One vector is turned by the same rotation once a tick. Each row is the vector after some number of ticks, and that number follows the row.
The counts run from 0 to 157.
[154 140 154 145  95  95 125  88 149 167 133 101 140 166 123 129 123 145
 144 103 102 105 141  85 151 170 139 124 112 166 104 130 115 114 119 134
  93 112 157 117 140 125 139  81 108 153  77 132  59 155 169]  69
[157 118 129 170  80  88 141  84 149 109 165  83 157 161 147 134 103 128
 138 104 144 117 170 111 137 122 170  89 154 136 110 159 112  99 157 112
 110 102 129 139 145 147 146 143 119 164  76 151  98 134 138]  112
[160 122 112 128  78  82 114 103 152 118 163 122 102 199 125 101  73 129
 145 122 144 117 103 118 139  84 137 107 136 106  97 112 147 110 165 122
 157 112 115 100 161 129 137 132 109 157  83 142 131 137 138]  140
[125 147 143  95  53 121 145 133 151 136 174 137 106 141 100  93 116  95
 173 128 120  96 116 171 116 113 156 120  98  90 119 134 122 144 122 118
 118 116 159 125 130  90 146 100  84 119  68 144 106 149 154]  149
[120 115 124 147  85  85 118 130 143 135 136 142 151 174 107 108  85  76
 134 132 131 108 139 111 148 170 132  95 148  94  82 114 128  82 183  71
 142 128 127 132 135 120 127 105  82 156 118 104 112 151 133]  3
[144 115 131 139  98 115 108  98 167 120 132 161 118 214 129  85  94 143
 152 101 128  96 109 103 149  87 119 106 143 108  97 122 112  96 167 145
 142 154 100 109 160 124 144 138 108 156  91 154 134 152 152]  142
[119 153 135 142  56 134 122 130 183 126 172  93 159 156 101  95 112 128
 134 107 163 128 136 133 137 153 147  96  93 111  97 161 149 137 126 118
 126 159 100 112 132  94 145 136  65 128  84 117  87 137 138]  121
[170 100 185 119  83 132 125 112 189 127 146 111  99 182 126 111 119 106
 138 132 134 153 163 126 141 157 159  91 109 115 106 124 153  91 120  92
 173 122 115 120 133 102 157 110  84 141 119 136  85 136 137]  93
[178 103 152 137 105  91 131  94 130 119 146 116 158 176 139 140 108 135
 125 115 139  80 157  87 143 113 158  98 121 135 122 168  80  99 147 115
 108 103  94 130 131 133 126 124 113 168  54 153 107 135 146]  114
[117 168 136 147  86 113  88 120 136 135 163 140 127 147  90 111 107  87
 121 148 136 107 105 117 137 147 160 145 110  99  93 123  76 117 162 118
 102 118 108 134 105 104  99 134  55 154  71 126 129 137 117]  30
[104 133 164 118 110 146  74 121 144 187 199 108 125 161 148 109 133 116
 117  96 127 154 122 103 142 147 136 115 133 101  73 150 116 110 126 159
 119 162 121 114 122  99 131 140  67 140  77 112 113 143 102]  76
[170 125 136 101  89 140  71 105 141 171 133 112  73 172 130  89 116 122
 144 111 123 137 107  98 159 158 134 129 141  84 116 124 126  69 164 137
 166 116 134 124 137 122 138  98 104 134  93 121  91 127 123]  50
[143 118 150  86 102 159 111 143 141 130 183 136 127 139 136 108 103  87
 167  92 132 109 162 113 124 150 143  71 179 122 117 177  92 108 131 138
 123 150 136 161 131 125 167 135  82 125  88 143 102 145 136]  102
[142 138 163 169  94  97 124  79 165 161 126  97 134 162 139 127 139 150
 148  98 101 118 143  98 150 164 140 119 114 155 103 127 120 104 129 147
  98 112 147 121 142 129 156  89 107 146  86 142  59 153 166]  68
[139 102 118 106  72 108 124 103 115 139 179 103 121 158 118 155 133  93
 186 115 142 107 137 127 118  85 183 126 108  99  97 154 127 125 145 112
 120  93 111 135 169 117 145 114  80 143  81 147 128 153 153]  18
[145 141 155  84 107 108  76 125 141 165 196 126 113 157  97 137  95 111
 136 121 119 101 158 107 131 128 155 135 135 142  88 131  81 111  86 135
 123 135 141 106 123  95 111 136  68 157 101 131 100 153 129]  73
[153 124 140 131  50 149 122 101 148 135 160 149 147 157 119 147 126 112
 115 106  90 134 129 142 117 167 118 137 169 126  75 144 113 106 140  74
 160 132 164 148 111  95 121 113 143 148  68 119  86 125 125]  81
[113 140 122 147  81 134  88 101 144 127 158  93 152 150 123  77  76 130
 115 102 160 106  82 140 111 148 152 119 149 101  66 124 112 144 154 141
 144 122 119 136 143 125 130 148  79 140  68 115 111 133  95]  33
[135 147 145  93  58 141 135 134 148 134 154 130 108 142 101  77 101 110
 174 125 124  90 119 161 120 132 142 109 103  96 129 146 119 137 122 123
 120 117 160 131 125  99 146  91  82 115  63 145  93 140 161]  148
[157 147 143 155  96  82  86 107 151 128 143  92 106 158 113 133 103 141
 155 125 123 117  93 120 103 134 148 121 137 151 115 107 118 150 132 136
 127 101 155 127 123  86 143  91  57  87  84 128 114 137 186]  42
[ 96 135 144 131  68 102 119 107 156 146 180 145 128 136 109 113 141  80
 183 112 119 109 112 161 116  87 171 145 116  78  88 126 121 128 142 134
 107 116 144 134 144 101 146 113  80 128  98 134 121 171 142]  151
[139 127 140 121  46 151 122 108 140 151 158 135 161 157 126 135 130 117
 115 101  92 134 117 136 130 178 108 138 155 121  66 145 126 108 144  89
 157 140 154 143 112  98 125 110 138 139  61 110  82 121 118]  80
[120 119 183 152  89 116 104  63 189 132 143 113 138 162 152 121 149 142
 149 113  98 131 140 165 134  95 169 131 119 114  70 130 121  90 116 152
 147 111 134 112 141 105 160 137 112 126 108 151  89 164 134]  65
[156 130 126 133  67 153  90  86 152 127 166 157 143 151  94 144 118  88
 156 110 161 107 111 104 128 138 148 156 176 111  99 141  96 132 147 119
 137 115 110 163 139 121 112  84  95 154  97  95  99 129 148]  126
[160 158 132  89  57 117  83 103 159 153 156 129  88 177 109  85 106 136
 143 114  94 135  73 125 143 141 106 125 137 101 112 128 132  86 159 143
 152 116 148 111 122 123 150 113 128 127  76 144  96 110 129]  52
[126 131 144 104  79 120  90 109 151 111 166 164 146 182  92 123  75 102
 170  91 101 107 122  93 132 145 101  87 186 148 107 127 112 116 131 133
 105 153 131 140 145 133 153 115  99 147 127 118  98 153 147]  99
[120 106 122 128  84 104  71  72 124 145 155 105 139 172 117 155 139 117
 180 117 116 106 132 119 139  83 161 138 131  85  91 150 106  88 157 140
 123  94  93 129 164 123 144 117  84 143 108 135 127 148 149]  20
[167 145 136  87  73 129  80 103 143 168 146 119  74 174 119  87 112 130
 139 117 109 139  81 114 154 151 114 127 136  89 112 131 124  78 163 144
 159 109 136 115 126 130 148 102 113 134  85 132  93 112 124]  51
[130 130 159 112  65 101 100 103 157 128 171 150 132 205  88 125 105  94
 167 114 100 136  92  76 144 129  97 101 138 140 109 116 148 124 134 119
 113 130 104 117 144 136 156  91 101 151 114 118  97 138 150]  97
[128 100 180  97  74 119 103  81 144 127 149 109 138 145 139 122 113 135
 153 126  97 100 117 178 118  89 177 132 117  99  70 130 116 114 113 137
 160  93 139 110 139  98 153 126 114 128  86 146 107 165 112]  63
[153 124 126 146  96  89 121 148 156 128 132 135 161 153 159 140 140 103
 133 107 118 110 132 125 151 136 143 104 141 103  88 153 106  88 180 113
 150 151 133 134 117  71 141 116  81  66  68 133 138 156 170]  133
[151 115 164  79  92 153 125 143 136 138 188 122 120 134 152 116 117  83
 158 100 139 122 146 117 128 142 147  74 156 105 121 182  98 109 134 139
 118 141 127 160 123 121 162 126  83 120  74 150 104 142 126]  103
[139 127 117 139  55 140 137 108 159 136 166 152 161 159  88 132 142  88
 143  91 163 102 122  97 141 147 145 146 124 112  93 150 124 135 150  93
 131 148 103 150 151 108 120  94 100 159  85 101  86 145 146]  124
[169 132 127 105  90  98 121  99 137 178 144  97 143 131 149 108 116 142
 143 103 119  86 135 145 146 132 151 134 164 128  84 154  90  75 133 146
 152  89 150 141 154 143 143 103 128 125  67 145  78 132 150]  157
[142 120 115 118  66 136 143 122 121 119 159  88 119 135 125 132 112  91
 183 118 138 103 155 144 113 135 174  99 124 118 110 147 131 142 130 105
 120 103 152 148 163 117 159 120  65 127  64 150 105 149 168]  16
[138 124 142  99  95 151 105 134 152 121 178 148 133 149 119 104  81  93
 169  87 128 107 155 112 130 151 131  72 194 132 117 156  86 108 130 141
 114 152 145 151 136 126 161 132  88 136 107 137  96 150 141]  101
[116 158 147 142  61 132  95 127 187 115 158  88 150 157  98  94  98 136
 128 121 155 120 137 143 138 154 145  91 105 107 103 155 134 130 115 133
 128 151 101 101 124  96 141 136  54 123  94 116  91 129 134]  120
[138 110 173  75  62 141 123 134 119 133 171 122 143 140 147 142 146  77
 153 125 113 138 115 126 137 127 144  98 120  81 107 184 115 110 149 119
 117 117 113 144 110 112 158 104  91 103  62 148 123 139 120]  105
[159 128 125 153  89  99 120 144 149 125 115 130 146 148 158 146 133  97
 136 127 116 115 137 124 159 152 151 112 137  99  89 136 110  80 185 104
 150 131 133 138 119  71 126 108  71  80  79 129 133 157 167]  134
[163 128 162  92  87 123 127 112 170 120 168 142 117 185 132  78  89 102
 139 123 148 122  91 133 133 101 130  94 151 120 106 146 117 106 139 131
 149 112  75 148 150 161 159 121 109 145  71 162 118 114 133]  8
[126 107 184 121  79 122 101  73 170 127 144 116 141 158 142 125 134 141
 151 124  98 117 125 176 125  91 174 133 117 104  68 127 120  98 111 145
 160 101 136 107 141  96 158 136 113 127 102 151 101 168 121]  64
[145 129 174 117  72  98 114 102 165 134 169 140 118 201  97 126 121  92
 158 118 114 154  94  86 145 134 111 108 115 126 115 119 159 120 133 109
 116 118  97 113 146 135 166  87 100 153 101 122  94 131 146]  96
[113 139 145 138  70 161 112 119 147  85 110 138 151 145 136 109  98 113
 174 124 105 104 131 156 134 157 126  89 143 134  94 139 108 125 141 124
 102 140 134 150 136 117 163 113  50 101  86 147 108 152 183]  13
[169 128 104 129  71  85 109  99 146 121 161 104  88 189 127 101  72 121
 139 135 148 120 113 123 136  98 150 101 138 110  99 107 152 110 164 109
 160  95 129 101 152 132 129 129  96 157  78 139 123 126 133]  139
